Each row has a name. Each question is about the rows just above it. Places in a row count from 0.

Columns, left to right: Q J H D G A V S M B
[ 35  33 -49 116 -38 -40  70  43 -95 -53] -> Q_887
[ 26  -5  87  54   4  -5 -92   2 -29  42] -> Q_851
[ 85  73 -72  -7 -95  -3  -6  23  29  72] -> Q_724
[-53 -86   0 -58  55  83  61  25  47  22] -> Q_280
[-80  -6  -3 -52 -98 -31  65  38  22  42] -> Q_542
[ -32 -108   83   26  -24  -43   26  -31  -92   44] -> Q_932
[-53  22 -86  -5  39 -64 -53  54 -80  67] -> Q_32
[  77  -36   26  -76  -55 -102  -49   57  -30  -53] -> Q_221
[ 38 -53  23  32  99 -93  92 -44  78  24] -> Q_482
The one value in Q_887 and Q_280: => [-53]
Shared by Q_542 and Q_280: => [22]
Where does [ 85  73 -72  -7 -95  -3  -5  23  29  72] differ from Q_724, and what was there? => 6, [-6]
Shared by Q_280 and Q_221: => [-53]

Columns, left to right: Y R U W
[-67  63 -71  -5]  Q_412
[-55 -63 -84 -79]  Q_32
[-68 -55 -92 -56]  Q_441
[-96 -68 -68 -70]  Q_887
[-35 -56 -92 -95]  Q_542
[85 63 -5 -5]  Q_851
[-68 -56  63] is in which column, read top down? => R
One entry of Q_887 was changed: [-96 -69 -68 -70]. Where, and from what? => 1, [-68]
One entry of Q_887 was changed: [-96 -68 -68 -71]. Where, and from what? => 3, [-70]
After [-56 -92], its row goes on with => [-95]
Is [-96 -68 -68] printed in one of the named rows, side by side and in this order? => yes
Which value is in both Q_887 and Q_441? => [-68]

Columns, left to right: X F T C N L E P K Z
[ 78  79  17 -18  -7 -33  38  93  97 -50] = Q_932
[ -93   75  -90   -3    4   98 -120   97  -25    1] = Q_221
[ -93   75  -90   -3    4 -100 -120   28  -25    0] = Q_32
After [79 17], its row goes on with => [-18  -7 -33  38  93  97 -50]
The one value in Q_932 and Q_221: => [97]
The row with [ -93   75  -90   -3    4   98 -120   97  -25    1] is => Q_221
Which column holds this, read top down? [-93 -93] => X

Columns, left to right: zetal bomal Gelut nilas Rut Sapo pubap fulon keza
[-16 -46  11 -35  52  14  -3  19  -5] -> Q_441
[ 16   3 -10  45   5  13 -11   1 -21] -> Q_221
[ 95  -7 -26  84  59  46  29  99  14] -> Q_932
[-21 -45  -3 -39  33   8  20  13  13] -> Q_887
[  8 -45   9 -38  42   4   6   9  -1] -> Q_482
Where does [ 16   3 -10  45   5  13 -12   1 -21] differ from Q_221, and what was there? => 6, [-11]
Changed Q_221: [ 17   3 -10  45   5  13 -11   1 -21]. Place and old value: => 0, [16]
Whose row is [  8 -45   9 -38  42   4   6   9  -1]? => Q_482

Columns, left to right: Tupe motu luk zes Favo numul
[ 32 -43  49  73  47  78]  Q_3
[  44  -76  -20    7 -103  -40]  Q_851
[ 76 -31  81  37  56  41]  Q_412
Changed Q_851: [  44  -75  -20    7 -103  -40]. Place and old value: => 1, [-76]
Which column holds this, read top down? [ 78 -40] => numul

Columns, left to right: ref kevup duda Budid
[-28  43  20   7] = Q_32
[ 47 -41  65 -16] = Q_280
[  5 -15   4  -5] = Q_887
[ 103 -106  -56   66] = Q_932
[ 66 -65  -4 -21] = Q_412
[-66  72  31  14] = Q_221
One entry of Q_221 was changed: [-67  72  31  14]. Where, and from what? => 0, [-66]
The one value in Q_412 and Q_932: => [66]
Which column holds this, read top down? [ 43 -41 -15] => kevup

Columns, left to right: zal duru Dod sida reze ridef
[-103   -4  -57  -28  -37   33]  Q_932
[  50  122   58   42    4 -122]  Q_851
[-103   -4  -57  -28  -37  122]  Q_221
[-56 -28 -57 -35  -2 122]  Q_724
[-27  -4 -20 -14 -49  33]  Q_887
[ 50  -4 -20 -28  33  33]  Q_542
Shared by Q_542 and Q_724: => [-28]
The rest of the row after [42  4]: => [-122]
[-56 -27] is in which column, read top down? => zal
[ 42 -28 -35] is in which column, read top down? => sida
Which column holds [-103   50 -103  -56  -27] top down? => zal
Which value is in both Q_221 and Q_851? => [122]
[ -2 -49] is in which column, read top down? => reze

Columns, left to right: fafit maz tipuv nug vanug buta gisun
[-75  38  20  33  89 -45 -46] = Q_887
[ -8  24 -61 -14  77  -9  -2] = Q_221
[-17  -7 -53 -11 106 -48  31] = Q_482
[-53  31  88  38 106 -49  59] = Q_280
[ -7   8  87  38 106   0  27] = Q_542
Where does [-75  38  20  33  89 -44 -46] differ from Q_887, and what was there? => 5, [-45]
[-7 31  8] is in which column, read top down? => maz
After [-7  8 87 38], its row goes on with => [106   0  27]
Among the named rows, does one hold [-14  77] next to each other, in this order? => yes
The rest of the row after [106 -49]: => [59]
One entry of Q_280 was changed: [-54  31  88  38 106 -49  59]. Where, and from what? => 0, [-53]
Go on from [ 88  38 106] to the end of its row. => [-49  59]

